(in the rows, 128 means zero)
Rotation paths and how fast each direction turns (degrees a step)
Each turn is a multiple of 5 degrees from 10 to 175, or 0.
Each row of a path follows its step; steps can be skipped.
Path 1:
step 0: [133 132 120 129 126 102 123 130 120 124 133 132 132 130 131 134 127 125
 135 138 125 128 131 129 119 131 131 123 137 128 126 139 120 131 124 121
 125 127 129 128 133 123 122 120 128 132 128]
step 1: [134 124 128 132 130 128 134 128 128 127 128 119 133 132 126 128 129 119
 120 136 125 121 134 125 137 128 121 129 135 146 126 126 130 136 115 131
 129 133 131 138 126 134 122 138 117 133 124]
step 2: [136 116 128 128 129 116 117 121 127 120 124 127 126 138 125 135 129 131
 128 132 129 128 132 126 122 137 136 137 127 132 129 121 120 123 124 133
 123 124 134 112 133 134 131 119 124 132 123]
step 3: [132 129 129 137 135 125 130 136 127 127 134 133 126 131 123 136 135 130
 141 129 125 136 130 128 132 123 137 125 131 129 124 121 130 138 123 123
 131 123 134 138 138 126 121 140 116 140 123]
step 4: [133 128 129 130 120 137 120 113 123 114 128 118 134 123 127 123 132 129
 131 139 119 131 137 126 128 124 136 129 137 129 128 127 130 125 126 127
 122 127 137 123 127 140 125 126 124 122 119]
step 5: [140 137 137 129 131 123 116 139 128 128 127 126 126 132 120 133 133 138
 135 128 135 131 124 129 131 119 126 122 121 132 131 118 114 128 121 127
 127 119 124 130 129 141 131 130 123 124 131]
step 6: [130 133 129 139 125 129 123 129 126 126 131 122 128 121 132 129 119 121
 138 134 120 127 134 122 127 126 134 132 130 128 128 137 117 138 135 113
 129 128 141 133 139 130 129 117 125 126 130]
step 7: [143 127 133 136 134 137 129 134 128 126 122 111 129 124 128 133 130 129
 132 126 137 126 136 127 130 122 126 131 122 139 126 124 129 121 130 143
 125 137 132 134 123 137 127 130 124 124 128]
step 8: [123 129 132 130 130 130 120 134 127 122 134 125 123 135 132 139 125 126
 127 133 137 123 125 125 121 124 143 136 116 120 123 128 122 118 128 122
 123 122 136 122 139 132 134 120 130 129 131]
step 9: [124 132 135 141 132 135 130 136 132 135 131 127 131 119 130 133 136 124
 134 130 129 131 147 130 121 116 132 118 125 129 124 129 136 131 135 131
 137 127 122 137 131 127 125 128 121 133 125]
step 10: [131 133 130 128 120 129 123 126 123 115 141 122 138 130 136 132 117 127
 121 132 128 129 135 131 130 117 126 129 130 126 121 130 129 111 129 133
 118 129 123 125 128 137 126 120 135 121 130]
[129 133 128 129 124 126 127 127 130 126 129 129 128 128 125 128 124 124
 131 129 130 126 127 127 128 128 130 127 126 128 129 125 133 131 127 130
 127 129 128 127 126 128 130 127 127 129 127] : 0
[129 130 127 128 131 130 128 130 129 128 127 124 126 127 127 129 130 127
 129 132 131 125 126 128 126 130 127 125 125 128 126 132 128 127 129 125
 128 131 128 128 125 126 128 125 128 126 130] : 40
[128 127 127 129 127 129 130 132 128 124 128 127 128 127 126 124 128 129
 124 124 125 127 128 130 128 128 127 127 126 130 128 128 130 126 125 130
 125 126 131 126 127 128 129 125 125 125 128] : 125
